In the rows, 128 means zero.
Rotation paths and how fast each direction turns (degrees each step):
Each turn is a multiple of 5 degrees from 10 to 175, or 0.
Each row of a path follows its step; steps can be skipped.

step 1: [129 134 139 132 133 134 118 129 124 128 121 122 117 127 122 125 130 129
 127 120 123 123 125 117 132 123 134 131 127 125 133 124 120 138 142 123
 119 122 127 137 125 138 131 128 142 134 123 140 134 135 122 128 116 132
 126 117 126 139 129]
step 3: [134 134 126 120 126 126 126 122 115 132 127 129 126 138 116 122 141 139
 120 133 134 138 129 134 128 125 131 120 124 129 121 125 134 120 127 129
 147 123 114 135 113 134 135 132 136 130 125 123 127 132 130 124 135 134
 126 123 126 132 124]
step 6: [138 126 132 120 121 129 118 122 125 137 123 120 117 131 124 128 126 126
 131 129 129 133 122 134 133 135 138 128 121 127 120 116 130 140 126 131
 124 114 124 127 119 137 117 131 136 135 135 132 143 135 123 130 129 137
 120 120 127 132 130]
step 9: [138 136 134 128 122 126 126 125 122 132 122 130 123 150 130 120 142 127
 124 131 136 137 126 120 129 135 132 122 128 119 121 128 114 134 135 139
 138 130 122 127 127 133 135 132 132 132 120 132 135 121 130 125 129 135
 125 128 122 137 124]
step 10: [136 142 126 125 134 130 122 137 136 135 125 124 125 128 130 124 129 131
 127 129 118 133 127 122 128 120 132 125 123 124 122 133 117 132 143 122
 129 117 125 131 130 131 134 122 139 137 133 125 128 127 132 118 121 141
 134 125 111 132 114]
step 11: [125 127 128 119 132 131 119 125 126 139 129 126 126 124 117 125 118 132
 129 130 122 135 144 119 143 132 134 126 118 120 123 133 127 127 128 121
 127 127 131 134 118 129 116 127 144 132 132 126 132 135 128 126 131 138
 132 125 134 139 122]
step 12: [122 131 123 120 120 118 123 111 119 128 123 124 120 133 114 119 135 138
 123 139 129 130 129 132 131 138 137 126 134 130 130 116 126 131 131 120
 130 123 132 130 125 132 121 131 136 120 126 132 136 139 127 134 128 136
 126 119 123 133 126]
step 24: [140 123 129 116 128 131 121 122 131 141 126 131 120 121 118 116 123 139
 123 130 136 127 123 124 134 139 130 117 132 125 123 124 137 127 132 126
 121 124 128 123 121 130 136 126 141 126 133 134 130 138 126 125 135 141
 123 128 127 138 120]
step 26: [129 133 133 127 124 122 115 142 126 121 124 124 134 130 128 135 137 124
 131 130 126 128 135 122 126 132 129 125 127 130 121 113 124 143 124 128
 133 121 125 135 112 135 129 123 143 125 125 138 137 126 127 124 128 126
 131 115 119 132 132]
[129 125 130 128 127 129 131 128 130 127 127 130 130 132 127 128 127 129
 126 129 128 132 131 127 127 125 130 128 127 128 127 128 126 129 128 126
 131 127 128 128 129 125 128 128 128 129 133 126 126 126 129 127 128 130
 129 128 128 125 128]  60
[126 126 127 129 129 129 131 130 127 128 126 126 128 126 126 130 128 128
 127 129 131 126 125 127 130 130 129 130 126 132 129 125 127 131 129 127
 131 127 127 128 130 128 128 125 128 129 127 129 129 125 128 128 127 128
 128 126 132 129 131]  55
[127 129 127 129 128 128 132 127 132 126 128 128 129 128 128 125 127 126
 130 127 129 130 131 126 128 130 126 130 128 128 128 125 128 127 125 128
 126 129 124 129 125 128 127 125 127 130 128 128 128 128 127 128 128 128
 132 126 130 130 126]  120
[126 125 126 129 130 130 130 129 129 126 130 129 128 127 128 128 127 129
 127 125 128 128 126 125 130 129 126 128 128 128 129 131 129 127 128 127
 127 126 131 131 127 130 131 129 130 130 131 130 126 128 128 125 128 125
 126 126 128 130 125]  110
[127 127 127 129 127 128 127 125 128 131 130 124 128 130 127 126 124 131
 125 126 129 129 126 128 128 125 127 130 127 127 126 125 129 126 128 126
 127 128 128 128 127 127 127 127 128 126 126 127 128 127 131 128 129 125
 129 126 128 124 127]  40
[125 129 127 127 127 129 127 129 127 126 131 124 131 129 123 128 125 128
 128 130 126 127 130 129 127 130 127 127 129 130 129 127 130 128 126 129
 129 131 127 130 129 128 131 132 129 129 129 127 130 129 131 129 129 131
 126 126 129 127 128]  80
